In the data rows, the value 500 means zero.
Some points, one per row:
[532, 434, 479, 471, 514, 427, 508, 536, 506, 460, 642, 627, 658, 578, 639,
 581, 606, 559, 579, 692, 639, 676, 710, 730, 607, 682, 713, 631, 676]
[386, 442, 502, 485, 497, 524, 551, 447, 489, 509, 494, 510, 383, 427, 414,
 530, 689, 461, 436, 386, 398, 462, 436, 426, 382, 341, 491, 398, 420]
[576, 471, 500, 488, 498, 648, 572, 603, 792, 754, 731, 745, 669, 594, 559,
 535, 810, 667, 715, 869, 836, 758, 707, 731, 667, 722, 646, 666, 623]
[556, 490, 488, 418, 414, 457, 435, 447, 398, 488, 476, 457, 433, 425, 381,
 513, 443, 459, 422, 449, 502, 496, 548, 485, 485, 433, 405, 438, 470]
[504, 493, 433, 477, 473, 522, 923, 558, 583, 564, 594, 553, 425, 424, 410,
 482, 552, 468, 504, 442, 485, 631, 731, 477, 441, 441, 421, 446, 443]
[443, 467, 422, 507, 496, 503, 465, 462, 428, 508, 512, 539, 561, 638, 563,
 651, 664, 700, 707, 687, 630, 668, 622, 713, 692, 670, 718, 798, 806]
[463, 448, 475, 442, 437, 398, 542, 600, 494, 539, 501, 505, 569, 577, 556,
 660, 676, 776, 749, 689, 631, 703, 677, 829, 769, 804, 692, 686, 640]
[547, 562, 616, 593, 635, 430, 360, 474, 477, 454, 456, 514, 443, 453, 440,
 339, 396, 416, 516, 509, 463, 503, 621, 775, 993, 460, 431, 406, 404]
[408, 336, 453, 390, 412, 433, 534, 607, 552, 589, 431, 535, 498, 573, 490,
 491, 464, 578, 551, 546, 569, 715, 800, 729, 723, 629, 609, 628, 624]
[448, 494, 522, 560, 494, 615, 452, 425, 420, 383, 463, 420, 452, 527, 504,
 524, 526, 999, 436, 441, 416, 412, 430, 532, 332, 500, 488, 463, 448]
[488, 492, 492, 441, 431, 471, 379, 449, 517, 427, 540, 497, 451, 544, 477,
 457, 491, 427, 371, 590, 634, 665, 599, 748, 446, 440, 438, 437, 633]
[497, 516, 540, 891, 999, 450, 452, 379, 425, 469, 517, 471, 598, 464, 476,
 421, 355, 621, 693, 490, 524, 509, 450, 474, 478, 489, 962, 582, 585]
[457, 490, 405, 395, 448, 461, 504, 442, 487, 480, 507, 527, 411, 451, 499,
 456, 440, 438, 438, 448, 393, 551, 493, 476, 451, 480, 475, 474, 489]
[403, 469, 412, 409, 469, 503, 338, 320, 399, 336, 373, 364, 374, 378, 338,
 363, 423, 273, 339, 346, 314, 360, 301, 386, 258, 297, 350, 307, 358]
[534, 408, 503, 496, 439, 543, 469, 541, 538, 474, 564, 558, 496, 513, 455,
 551, 465, 531, 489, 480, 435, 422, 447, 472, 414, 540, 452, 437, 395]
[422, 560, 452, 484, 466, 432, 436, 440, 500, 478, 466, 476, 457, 604, 525,
 576, 661, 759, 999, 443, 399, 402, 465, 496, 385, 419, 450, 403, 391]
[390, 358, 397, 400, 335, 417, 370, 266, 308, 315, 470, 329, 315, 324, 287,
 326, 311, 334, 381, 357, 313, 323, 417, 363, 391, 421, 415, 475, 349]
[708, 676, 677, 616, 636, 570, 649, 580, 598, 725, 683, 732, 610, 754, 794,
 731, 769, 731, 664, 640, 301, 292, 330, 309, 271, 329, 300, 281, 500]
[533, 393, 479, 678, 628, 755, 809, 526, 445, 423, 410, 510, 548, 565, 507,
 551, 492, 462, 461, 432, 387, 444, 486, 513, 498, 568, 573, 987, 402]
[555, 664, 483, 477, 477, 402, 484, 476, 400, 601, 517, 417, 505, 480, 509,
 494, 425, 395, 425, 422, 492, 471, 474, 391, 351, 455, 520, 725, 443]
[529, 506, 424, 474, 473, 462, 486, 459, 445, 406, 483, 625, 603, 455, 497,
 380, 492, 517, 469, 386, 438, 423, 485, 510, 415, 394, 440, 295, 361]
[691, 650, 592, 651, 577, 570, 647, 674, 590, 502, 517, 595, 582, 571, 574,
 510, 524, 543, 587, 555, 417, 507, 498, 512, 432, 410, 421, 502, 445]
[470, 471, 497, 421, 490, 438, 376, 392, 397, 497, 720, 664, 791, 386, 416,
 396, 397, 446, 456, 628, 684, 478, 449, 382, 452, 449, 492, 471, 510]
[379, 391, 401, 367, 472, 423, 437, 418, 360, 397, 426, 394, 457, 502, 480,
 429, 386, 453, 353, 419, 405, 420, 367, 451, 468, 422, 429, 380, 456]
[537, 703, 683, 874, 870, 535, 506, 543, 616, 406, 498, 452, 403, 545, 420,
 390, 465, 420, 439, 449, 552, 540, 578, 660, 698, 694, 755, 445, 423]
[579, 530, 550, 476, 438, 438, 378, 437, 531, 383, 459, 444, 392, 451, 416,
 438, 414, 410, 419, 709, 549, 613, 603, 524, 574, 556, 504, 469, 450]
[411, 471, 453, 374, 457, 458, 345, 439, 514, 478, 463, 461, 399, 416, 419,
 444, 459, 471, 389, 448, 412, 484, 464, 451, 467, 428, 428, 498, 498]
[492, 518, 478, 558, 448, 460, 548, 387, 415, 375, 433, 399, 453, 465, 450,
 479, 562, 672, 732, 420, 432, 428, 501, 395, 410, 405, 450, 455, 441]
[533, 458, 651, 643, 606, 598, 650, 570, 779, 641, 711, 697, 743, 692, 762,
 707, 756, 661, 728, 652, 678, 670, 590, 671, 645, 622, 655, 598, 617]
[478, 537, 508, 534, 471, 517, 475, 452, 482, 524, 476, 462, 476, 542, 496,
 472, 475, 481, 429, 462, 500, 473, 531, 492, 418, 385, 410, 544, 409]
[510, 516, 426, 427, 391, 387, 447, 395, 443, 438, 438, 414, 401, 496, 432,
 459, 423, 397, 570, 687, 921, 422, 459, 489, 439, 448, 485, 436, 478]
[342, 276, 590, 521, 592, 516, 520, 548, 459, 482, 544, 676, 678, 656, 642,
 654, 574, 493, 535, 575, 550, 477, 366, 541, 528, 483, 437, 453, 439]
[500, 419, 553, 494, 506, 501, 476, 437, 373, 525, 438, 457, 467, 476, 490,
 485, 470, 468, 461, 464, 479, 487, 465, 471, 480, 445, 448, 412, 496]
[436, 435, 454, 455, 462, 374, 530, 539, 454, 448, 489, 492, 483, 438, 488,
 488, 447, 463, 530, 465, 519, 459, 523, 513, 483, 503, 443, 526, 516]
[589, 651, 583, 597, 600, 623, 582, 683, 624, 672, 646, 690, 733, 615, 694,
 701, 654, 743, 726, 715, 672, 652, 712, 653, 695, 681, 773, 766, 692]
[355, 257, 219, 249, 250, 222, 268, 324, 247, 316, 561, 532, 567, 579, 580,
 735, 746, 769, 710, 700, 764, 683, 756, 619, 728, 763, 692, 753, 708]
[527, 491, 470, 497, 485, 452, 464, 402, 339, 463, 423, 563, 636, 563, 603,
 779, 507, 392, 431, 453, 675, 717, 642, 742, 683, 727, 723, 782, 753]
[413, 476, 482, 492, 495, 479, 506, 492, 415, 431, 461, 546, 412, 532, 538,
 529, 493, 490, 491, 537, 539, 570, 530, 586, 556, 444, 484, 481, 448]
[743, 686, 662, 445, 405, 480, 606, 704, 728, 377, 561, 481, 538, 407, 438,
 457, 495, 403, 420, 551, 463, 485, 465, 491, 439, 426, 464, 459, 410]
[355, 252, 320, 344, 314, 457, 489, 480, 457, 475, 414, 503, 426, 365, 596,
 497, 559, 537, 490, 477, 462, 438, 516, 586, 608, 592, 669, 517, 566]
[604, 638, 557, 614, 581, 575, 486, 508, 502, 490, 763, 750, 780, 646, 623,
 625, 535, 561, 585, 552, 584, 530, 494, 451, 427, 744, 692, 657, 641]
[604, 572, 759, 687, 682, 584, 628, 631, 698, 717, 392, 458, 428, 472, 370,
 411, 409, 399, 344, 520, 586, 537, 578, 489, 504, 448, 469, 457, 443]
[507, 524, 503, 427, 497, 403, 472, 495, 428, 407, 424, 420, 442, 417, 351,
 339, 391, 316, 404, 380, 375, 342, 342, 346, 401, 538, 531, 524, 494]
[474, 412, 438, 445, 515, 492, 467, 447, 467, 462, 478, 486, 423, 437, 478,
 504, 424, 507, 386, 503, 575, 517, 539, 519, 479, 444, 389, 462, 415]
[493, 472, 495, 397, 415, 394, 464, 440, 486, 460, 599, 535, 540, 495, 515,
 504, 619, 615, 999, 376, 483, 586, 401, 375, 438, 462, 479, 490, 447]
[278, 460, 495, 445, 449, 517, 420, 420, 428, 455, 396, 474, 569, 619, 571,
 533, 507, 513, 525, 435, 500, 467, 442, 489, 361, 406, 376, 375, 486]
[443, 409, 437, 492, 519, 473, 560, 440, 477, 460, 495, 506, 520, 496, 472,
 487, 508, 502, 518, 442, 456, 551, 486, 523, 534, 556, 446, 531, 479]
Here are 16 more points, each followed by its number:
[450, 458, 548, 571, 468, 455, 380, 470, 429, 433, 458, 538, 548, 546, 396,
 442, 411, 411, 396, 479, 465, 436, 465, 383, 471, 407, 440, 406, 316] 0
[604, 737, 446, 456, 482, 379, 436, 429, 414, 446, 431, 457, 440, 459, 418,
 464, 422, 428, 446, 466, 512, 476, 468, 558, 521, 632, 656, 709, 999] 1
[481, 568, 492, 498, 541, 476, 534, 528, 532, 507, 556, 530, 493, 486, 526,
 500, 571, 539, 534, 493, 471, 502, 467, 535, 522, 455, 503, 409, 443] 2
[401, 394, 438, 438, 436, 420, 423, 437, 426, 375, 498, 577, 579, 603, 747,
 979, 452, 475, 487, 468, 534, 573, 528, 560, 412, 464, 459, 404, 449] 3
[551, 632, 700, 626, 607, 712, 656, 764, 702, 594, 611, 652, 654, 702, 584,
 598, 576, 668, 646, 642, 636, 665, 621, 588, 578, 585, 618, 608, 606] 4
[642, 560, 514, 629, 625, 617, 625, 600, 583, 653, 781, 684, 675, 711, 712,
 726, 675, 774, 756, 677, 691, 610, 630, 677, 661, 636, 618, 407, 382] 5
[367, 313, 396, 393, 349, 375, 382, 384, 321, 346, 386, 314, 395, 293, 346,
 525, 524, 493, 410, 474, 308, 289, 348, 480, 444, 451, 443, 504, 450] 6
[413, 418, 350, 397, 439, 491, 473, 445, 481, 515, 340, 346, 341, 259, 346,
 472, 470, 498, 413, 461, 462, 450, 544, 565, 593, 530, 565, 458, 516] 7
[529, 662, 610, 753, 779, 409, 351, 394, 459, 443, 433, 456, 480, 617, 395,
 474, 480, 414, 352, 410, 449, 407, 388, 525, 449, 463, 517, 460, 473] 8
[483, 574, 516, 563, 527, 521, 554, 426, 424, 430, 491, 498, 500, 575, 509,
 544, 573, 486, 475, 477, 492, 502, 475, 471, 559, 517, 547, 546, 519] 9
[523, 554, 674, 395, 484, 443, 378, 514, 399, 487, 624, 653, 418, 431, 454,
 512, 463, 494, 465, 532, 634, 647, 783, 875, 953, 999, 971, 453, 389] 10
[454, 495, 498, 415, 487, 471, 416, 462, 458, 488, 418, 402, 449, 405, 446,
 374, 374, 387, 482, 416, 395, 506, 378, 366, 440, 404, 390, 426, 357] 11
[446, 466, 452, 381, 430, 416, 463, 358, 390, 335, 458, 396, 404, 461, 518,
 442, 463, 350, 351, 421, 422, 423, 464, 527, 528, 564, 517, 530, 496] 12
[504, 523, 448, 448, 452, 415, 432, 409, 429, 374, 482, 408, 425, 436, 356,
 452, 438, 416, 486, 389, 542, 449, 602, 640, 867, 999, 389, 446, 476] 13
[527, 471, 439, 595, 458, 466, 472, 351, 464, 440, 436, 490, 528, 527, 475,
 565, 579, 408, 412, 440, 397, 530, 439, 441, 450, 457, 589, 560, 423] 14
[418, 466, 511, 425, 414, 456, 465, 495, 467, 349, 329, 348, 315, 364, 319,
 367, 414, 333, 421, 346, 308, 477, 363, 378, 332, 406, 428, 328, 347] 15
Which of these numbered points is nearest to each point below, ignoring the direction in which the first points spread most? Its number follows each.
[676, 735, 727, 654, 679, 712, 655, 711, 655, 592, 571, 552, 614, 535, 408,
 450, 424, 457, 455, 431, 455, 378, 353, 404, 422, 453, 428, 436, 532] > 4
[514, 417, 440, 467, 491, 446, 447, 475, 426, 479, 563, 418, 455, 423, 495,
 425, 433, 463, 473, 446, 546, 463, 612, 709, 714, 999, 383, 410, 491] > 13
[442, 484, 412, 465, 383, 418, 420, 437, 465, 488, 519, 622, 593, 691, 633,
 999, 441, 498, 486, 426, 442, 502, 475, 547, 590, 651, 433, 417, 414] > 3
[469, 460, 478, 503, 361, 303, 349, 368, 296, 423, 403, 422, 431, 311, 321,
 346, 352, 336, 362, 349, 381, 360, 398, 365, 361, 234, 333, 215, 254] > 0
[738, 785, 640, 822, 721, 767, 665, 648, 672, 742, 865, 859, 803, 775, 802,
 746, 767, 687, 609, 624, 325, 339, 385, 496, 423, 453, 416, 390, 413] > 5
[657, 552, 562, 579, 486, 446, 320, 420, 467, 391, 416, 478, 554, 695, 829,
 999, 999, 461, 420, 384, 503, 464, 459, 445, 444, 667, 756, 779, 436] > 14
[479, 547, 515, 587, 544, 591, 643, 421, 433, 445, 391, 452, 469, 529, 564,
 371, 497, 457, 479, 484, 554, 470, 619, 431, 481, 551, 597, 562, 672] > 9
[330, 346, 359, 335, 299, 270, 355, 440, 410, 474, 474, 440, 469, 441, 545,
 494, 517, 509, 479, 484, 497, 440, 445, 476, 489, 429, 370, 480, 506] > 6
[787, 904, 836, 776, 743, 794, 795, 738, 787, 691, 439, 442, 465, 510, 463,
 467, 351, 484, 416, 427, 487, 413, 423, 412, 409, 383, 461, 397, 501] > 4
[651, 572, 624, 681, 607, 638, 536, 325, 248, 318, 402, 413, 325, 373, 332,
 403, 464, 364, 327, 244, 310, 417, 351, 356, 317, 271, 300, 357, 336] > 9
[472, 619, 470, 405, 447, 465, 488, 502, 388, 549, 588, 671, 783, 856, 875,
 999, 999, 432, 377, 385, 479, 377, 412, 477, 411, 401, 475, 450, 459] > 3
[447, 408, 478, 426, 499, 409, 445, 423, 423, 396, 496, 412, 404, 526, 486,
 502, 440, 441, 597, 455, 552, 581, 637, 581, 635, 644, 622, 749, 705] > 12
[470, 455, 449, 483, 484, 489, 454, 466, 486, 401, 482, 536, 639, 679, 402,
 409, 405, 392, 486, 471, 522, 534, 582, 587, 541, 683, 633, 687, 999] > 1
[456, 421, 371, 424, 405, 476, 412, 622, 999, 367, 487, 430, 470, 520, 447,
 483, 394, 451, 521, 455, 540, 666, 589, 637, 752, 999, 457, 471, 404] > 13
[533, 482, 627, 517, 505, 407, 456, 573, 679, 521, 549, 530, 516, 498, 471,
 596, 999, 557, 504, 519, 527, 586, 371, 398, 391, 448, 370, 469, 331] > 2
[441, 427, 448, 449, 380, 460, 437, 453, 493, 447, 590, 592, 577, 517, 615,
 469, 405, 467, 427, 438, 488, 525, 513, 466, 942, 999, 999, 454, 406] > 10
[427, 499, 459, 313, 556, 587, 522, 514, 525, 507, 508, 437, 437, 608, 641,
 619, 624, 466, 500, 531, 545, 470, 467, 547, 494, 417, 335, 410, 387] > 2
[843, 780, 813, 825, 809, 842, 839, 799, 820, 563, 585, 678, 453, 436, 352,
 482, 459, 409, 421, 700, 454, 469, 454, 388, 428, 455, 434, 446, 419] > 4
[781, 799, 770, 764, 718, 690, 710, 756, 630, 739, 480, 483, 443, 423, 450,
 376, 387, 431, 350, 365, 424, 392, 416, 329, 383, 304, 331, 372, 382] > 4
[605, 686, 542, 483, 425, 521, 508, 493, 578, 533, 723, 921, 901, 892, 937,
 457, 510, 546, 562, 635, 868, 872, 999, 501, 488, 428, 517, 523, 495] > 0
[441, 385, 452, 393, 411, 461, 430, 481, 461, 462, 486, 488, 388, 379, 509,
 484, 526, 430, 442, 453, 477, 520, 566, 493, 517, 650, 595, 678, 682] > 12
[432, 392, 456, 575, 506, 484, 443, 509, 454, 379, 477, 454, 513, 440, 485,
 447, 429, 406, 408, 576, 585, 544, 514, 480, 517, 690, 683, 717, 719] > 12
[427, 329, 373, 337, 314, 324, 343, 485, 505, 524, 289, 333, 287, 416, 255,
 308, 502, 452, 406, 473, 503, 567, 509, 512, 640, 543, 532, 463, 454] > 7
[245, 292, 300, 374, 530, 482, 406, 422, 445, 360, 419, 401, 434, 429, 296,
 421, 641, 545, 581, 452, 534, 519, 467, 509, 491, 460, 396, 660, 617] > 6
[612, 581, 632, 571, 555, 541, 700, 691, 837, 769, 913, 968, 848, 844, 776,
 758, 714, 740, 661, 659, 293, 257, 322, 344, 497, 408, 472, 382, 461] > 5
[473, 412, 516, 487, 449, 459, 546, 485, 725, 407, 473, 453, 421, 394, 423,
 458, 410, 401, 419, 436, 445, 571, 517, 608, 404, 400, 419, 444, 412] > 15
[659, 905, 921, 922, 961, 362, 484, 545, 620, 518, 870, 944, 972, 384, 448,
 494, 402, 483, 452, 402, 532, 528, 589, 584, 587, 674, 751, 446, 505] > 8
[759, 773, 457, 441, 428, 428, 428, 430, 466, 709, 425, 414, 481, 470, 479,
 529, 523, 438, 421, 468, 421, 461, 437, 471, 430, 421, 710, 487, 475] > 14
[562, 648, 599, 599, 615, 639, 645, 607, 651, 554, 709, 684, 761, 716, 687,
 739, 707, 647, 642, 654, 564, 523, 577, 549, 417, 478, 395, 462, 442] > 5
[459, 552, 499, 469, 531, 583, 518, 533, 570, 438, 487, 493, 477, 529, 471,
 498, 506, 581, 459, 468, 411, 545, 528, 524, 448, 424, 475, 512, 424] > 2
[538, 549, 551, 581, 676, 491, 396, 342, 420, 374, 384, 507, 491, 444, 540,
 401, 427, 441, 394, 366, 439, 497, 524, 660, 559, 843, 420, 420, 410] > 13
[463, 500, 539, 473, 438, 466, 472, 418, 403, 545, 601, 566, 589, 790, 458,
 466, 435, 502, 627, 719, 726, 829, 840, 810, 824, 859, 802, 813, 754] > 12
[589, 472, 413, 392, 437, 460, 484, 434, 493, 548, 479, 550, 626, 601, 722,
 999, 423, 542, 508, 494, 570, 538, 547, 562, 536, 606, 694, 754, 437] > 3
[831, 678, 723, 778, 729, 783, 765, 718, 657, 579, 567, 665, 636, 644, 594,
 627, 627, 630, 579, 606, 708, 683, 651, 624, 602, 604, 565, 634, 595] > 4
[493, 483, 464, 451, 386, 646, 615, 585, 524, 563, 577, 573, 517, 449, 598,
 763, 709, 714, 630, 650, 251, 264, 529, 529, 475, 451, 529, 532, 364] > 2
[443, 413, 504, 558, 482, 490, 406, 421, 340, 482, 387, 470, 563, 537, 544,
 384, 442, 472, 395, 421, 412, 417, 510, 419, 425, 463, 416, 447, 411] > 0
[594, 611, 770, 693, 656, 702, 725, 798, 757, 760, 721, 709, 775, 754, 800,
 769, 735, 673, 664, 697, 817, 768, 800, 699, 680, 722, 736, 670, 693] > 4
[281, 335, 320, 290, 376, 299, 320, 356, 440, 428, 426, 639, 591, 585, 525,
 519, 705, 609, 627, 649, 611, 550, 586, 550, 514, 541, 482, 488, 449] > 6
[486, 489, 642, 574, 598, 573, 650, 630, 717, 712, 612, 742, 652, 760, 735,
 595, 734, 829, 775, 796, 553, 384, 517, 447, 467, 455, 492, 491, 458] > 5
[308, 440, 311, 237, 402, 541, 434, 411, 436, 470, 404, 387, 413, 373, 376,
 348, 557, 577, 540, 535, 593, 451, 493, 541, 467, 495, 468, 399, 430] > 7
[600, 639, 608, 605, 601, 565, 654, 417, 367, 337, 408, 350, 467, 423, 314,
 394, 493, 439, 429, 372, 356, 326, 339, 329, 379, 406, 343, 375, 426] > 9
[520, 502, 541, 581, 624, 516, 474, 480, 467, 437, 470, 495, 512, 580, 976,
 999, 999, 460, 457, 425, 476, 460, 380, 403, 458, 449, 379, 438, 387] > 3
[324, 296, 314, 423, 361, 315, 321, 307, 375, 361, 390, 436, 364, 378, 396,
 492, 409, 425, 314, 442, 457, 415, 445, 436, 400, 488, 503, 495, 492] > 6
[325, 269, 286, 321, 316, 321, 482, 389, 464, 457, 359, 440, 436, 411, 431,
 554, 527, 580, 532, 501, 469, 570, 441, 393, 492, 408, 462, 404, 378] > 6
[348, 425, 337, 333, 377, 416, 438, 417, 325, 352, 548, 531, 530, 484, 484,
 500, 479, 441, 428, 604, 280, 283, 281, 239, 440, 472, 416, 465, 394] > 6
[468, 520, 513, 399, 414, 485, 679, 793, 731, 867, 518, 497, 511, 415, 480,
 450, 402, 502, 429, 413, 544, 547, 490, 603, 536, 540, 598, 745, 999] > 1
[413, 482, 413, 391, 558, 546, 535, 548, 441, 499, 582, 520, 504, 608, 569,
 584, 627, 613, 517, 507, 515, 504, 476, 468, 482, 622, 602, 637, 548] > 9
[612, 615, 714, 651, 690, 709, 669, 697, 700, 698, 677, 674, 585, 592, 612,
 570, 597, 559, 642, 643, 636, 637, 606, 592, 572, 633, 650, 641, 569] > 4
[428, 521, 479, 414, 514, 369, 446, 407, 489, 444, 497, 421, 441, 374, 521,
 421, 417, 422, 492, 488, 395, 420, 407, 377, 528, 442, 428, 458, 424] > 11
[801, 708, 687, 720, 657, 631, 791, 804, 854, 835, 517, 503, 481, 452, 502,
 430, 506, 430, 449, 408, 456, 477, 293, 384, 442, 375, 416, 385, 365] > 4
[407, 355, 313, 357, 354, 356, 263, 156, 242, 213, 228, 268, 259, 238, 274,
 266, 250, 322, 258, 305, 553, 560, 562, 557, 523, 720, 703, 751, 717] > 1
[660, 717, 668, 706, 606, 684, 573, 661, 647, 571, 438, 433, 491, 471, 425,
 469, 450, 439, 440, 294, 338, 355, 391, 335, 352, 299, 374, 315, 316] > 4
[439, 393, 463, 444, 469, 450, 361, 371, 446, 423, 402, 478, 478, 506, 544,
 443, 374, 436, 451, 464, 410, 492, 475, 479, 466, 467, 476, 437, 465] > 11
[533, 491, 457, 523, 423, 396, 478, 400, 412, 908, 454, 451, 496, 467, 405,
 419, 511, 821, 463, 534, 598, 682, 747, 789, 966, 436, 516, 537, 562] > 7
[328, 297, 269, 393, 406, 490, 430, 407, 457, 461, 439, 456, 378, 408, 591,
 537, 525, 522, 508, 477, 461, 485, 458, 616, 653, 516, 581, 630, 559] > 6
[755, 715, 770, 784, 718, 701, 618, 594, 605, 607, 408, 463, 368, 310, 468,
 467, 374, 467, 452, 377, 433, 393, 477, 462, 461, 441, 394, 467, 428] > 4
[456, 484, 522, 481, 514, 431, 464, 491, 338, 346, 354, 363, 385, 399, 445,
 340, 442, 429, 425, 408, 503, 486, 486, 455, 447, 464, 459, 403, 506] > 15
[437, 578, 528, 518, 508, 586, 523, 486, 446, 666, 574, 622, 568, 552, 536,
 485, 702, 690, 672, 562, 583, 499, 574, 533, 572, 537, 666, 731, 857] > 9
[469, 451, 484, 574, 502, 460, 455, 474, 456, 474, 458, 468, 499, 484, 487,
 484, 483, 440, 460, 469, 472, 487, 582, 615, 690, 600, 577, 633, 596] > 12
[481, 528, 528, 643, 634, 636, 652, 626, 536, 552, 588, 516, 541, 470, 544,
 657, 573, 577, 555, 553, 576, 543, 454, 570, 537, 518, 459, 517, 500] > 2
[311, 270, 408, 423, 419, 378, 436, 431, 474, 357, 627, 557, 632, 567, 502,
 531, 474, 520, 476, 699, 679, 652, 621, 557, 628, 502, 529, 549, 498] > 0
[321, 326, 277, 259, 321, 362, 331, 244, 452, 508, 638, 634, 603, 594, 541,
 570, 561, 525, 516, 430, 471, 482, 509, 368, 484, 446, 379, 388, 439] > 3
[420, 472, 570, 573, 562, 538, 362, 463, 474, 485, 440, 406, 541, 537, 452,
 512, 461, 403, 473, 408, 467, 419, 511, 434, 377, 492, 459, 463, 439] > 0
[559, 371, 486, 399, 362, 460, 418, 473, 361, 999, 499, 488, 408, 471, 383,
 477, 415, 525, 471, 390, 421, 467, 434, 438, 517, 529, 569, 416, 440] > 11
[609, 666, 760, 712, 779, 812, 793, 926, 775, 766, 830, 793, 875, 802, 769,
 829, 769, 659, 803, 723, 662, 762, 715, 760, 771, 635, 704, 618, 698] > 4
[745, 778, 712, 672, 627, 599, 812, 932, 885, 856, 288, 505, 400, 477, 431,
 424, 408, 466, 343, 459, 368, 410, 550, 544, 623, 518, 519, 516, 477] > 4
[511, 591, 492, 510, 583, 481, 465, 578, 458, 443, 441, 638, 540, 556, 567,
 477, 572, 476, 471, 506, 449, 490, 483, 443, 630, 567, 564, 496, 544] > 9
[406, 380, 360, 282, 370, 280, 319, 307, 361, 214, 431, 527, 465, 548, 498,
 453, 475, 514, 512, 557, 639, 656, 699, 647, 648, 607, 696, 684, 599] > 12
[739, 759, 637, 731, 751, 787, 639, 778, 695, 604, 645, 634, 625, 668, 631,
 620, 620, 308, 401, 480, 433, 452, 379, 414, 477, 474, 368, 459, 407] > 4
[642, 703, 668, 743, 677, 680, 710, 717, 798, 723, 660, 692, 660, 673, 713,
 618, 711, 662, 761, 784, 685, 652, 715, 702, 705, 628, 750, 688, 676] > 4
[274, 269, 305, 348, 271, 236, 273, 311, 326, 364, 451, 520, 677, 620, 579,
 663, 616, 631, 578, 673, 753, 763, 693, 709, 697, 698, 734, 769, 664] > 6
[421, 464, 402, 421, 416, 420, 494, 808, 412, 580, 609, 678, 657, 780, 906,
 601, 412, 558, 596, 466, 471, 448, 463, 483, 462, 425, 375, 449, 450] > 3
[522, 452, 418, 471, 477, 445, 403, 312, 408, 518, 456, 424, 507, 469, 402,
 537, 477, 387, 413, 363, 337, 392, 337, 352, 465, 371, 409, 308, 357] > 14
[495, 503, 549, 500, 554, 618, 656, 812, 999, 449, 414, 444, 402, 451, 404,
 419, 428, 455, 357, 497, 521, 459, 425, 420, 449, 441, 444, 475, 448] > 4
[493, 489, 546, 461, 526, 527, 629, 772, 999, 435, 511, 572, 643, 570, 675,
 961, 999, 444, 511, 468, 700, 875, 929, 546, 560, 745, 552, 450, 455] > 15
[719, 861, 894, 502, 611, 737, 515, 531, 430, 506, 647, 552, 558, 611, 454,
 520, 481, 524, 571, 597, 487, 413, 467, 470, 462, 440, 498, 551, 578] > 4
[698, 632, 646, 665, 712, 618, 789, 754, 759, 787, 803, 839, 779, 697, 669,
 751, 671, 615, 598, 534, 606, 521, 658, 693, 649, 679, 650, 628, 744] > 4
[947, 909, 824, 848, 738, 737, 688, 614, 751, 684, 347, 245, 306, 343, 456,
 389, 389, 423, 445, 378, 460, 345, 417, 374, 307, 373, 457, 551, 523] > 4
[414, 332, 381, 356, 421, 454, 385, 450, 434, 364, 561, 604, 626, 552, 560,
 529, 526, 488, 549, 612, 638, 550, 631, 622, 587, 616, 593, 593, 705] > 12
[675, 687, 669, 655, 697, 672, 615, 668, 774, 742, 700, 741, 686, 725, 735,
 645, 641, 737, 646, 690, 674, 697, 687, 623, 753, 671, 673, 662, 634] > 4
[385, 424, 446, 398, 468, 350, 432, 412, 431, 589, 544, 480, 597, 587, 600,
 591, 685, 756, 440, 444, 424, 435, 413, 406, 350, 448, 469, 611, 999] > 6
[456, 393, 369, 455, 331, 365, 361, 323, 394, 365, 352, 369, 336, 364, 550,
 441, 493, 432, 496, 510, 335, 351, 348, 294, 350, 442, 438, 436, 362] > 6
[463, 441, 451, 472, 441, 380, 388, 670, 694, 643, 720, 661, 628, 397, 446,
 422, 621, 707, 732, 444, 495, 318, 361, 406, 462, 406, 455, 453, 391] > 2
[452, 438, 461, 424, 516, 522, 469, 499, 486, 458, 499, 504, 670, 579, 637,
 617, 640, 640, 659, 706, 772, 806, 776, 807, 762, 833, 825, 838, 888] > 12
[536, 576, 703, 705, 607, 591, 622, 621, 747, 722, 709, 669, 681, 692, 570,
 628, 832, 941, 934, 842, 297, 506, 463, 468, 497, 456, 500, 459, 420] > 5
[738, 632, 730, 773, 752, 767, 769, 723, 680, 706, 345, 293, 254, 335, 197,
 344, 282, 330, 527, 441, 659, 581, 611, 605, 539, 610, 558, 502, 515] > 4
[481, 547, 488, 435, 449, 393, 359, 366, 353, 520, 532, 544, 456, 540, 447,
 679, 609, 604, 754, 694, 713, 604, 621, 663, 589, 606, 816, 741, 624] > 6
[481, 472, 412, 519, 460, 520, 488, 482, 473, 454, 520, 491, 467, 403, 459,
 452, 492, 450, 378, 408, 429, 395, 459, 487, 482, 479, 527, 507, 585] > 9
[460, 418, 488, 425, 502, 413, 382, 443, 405, 473, 423, 463, 437, 403, 396,
 397, 426, 464, 446, 409, 435, 446, 376, 417, 381, 408, 435, 446, 448] > 11
[749, 703, 656, 736, 746, 593, 607, 605, 595, 569, 524, 530, 470, 479, 480,
 685, 698, 744, 596, 624, 228, 286, 348, 252, 261, 208, 343, 541, 563] > 4
[583, 557, 538, 607, 522, 743, 723, 701, 692, 693, 742, 639, 717, 705, 796,
 748, 766, 748, 697, 695, 694, 685, 698, 545, 495, 578, 513, 520, 557] > 5
[456, 460, 462, 426, 467, 459, 488, 474, 525, 447, 411, 430, 448, 483, 491,
 415, 459, 460, 541, 511, 419, 418, 421, 351, 402, 493, 399, 444, 412] > 11
[569, 582, 582, 581, 607, 577, 566, 640, 633, 584, 514, 494, 498, 529, 523,
 495, 422, 496, 474, 454, 305, 422, 425, 403, 358, 354, 368, 455, 412] > 4
[625, 649, 624, 563, 553, 561, 744, 724, 619, 580, 346, 387, 265, 308, 327,
 499, 425, 466, 420, 403, 390, 486, 418, 405, 514, 324, 408, 529, 548] > 4
[584, 624, 584, 636, 516, 566, 546, 648, 587, 556, 552, 647, 494, 561, 600,
 574, 614, 618, 619, 541, 647, 638, 591, 646, 518, 574, 433, 483, 432] > 2
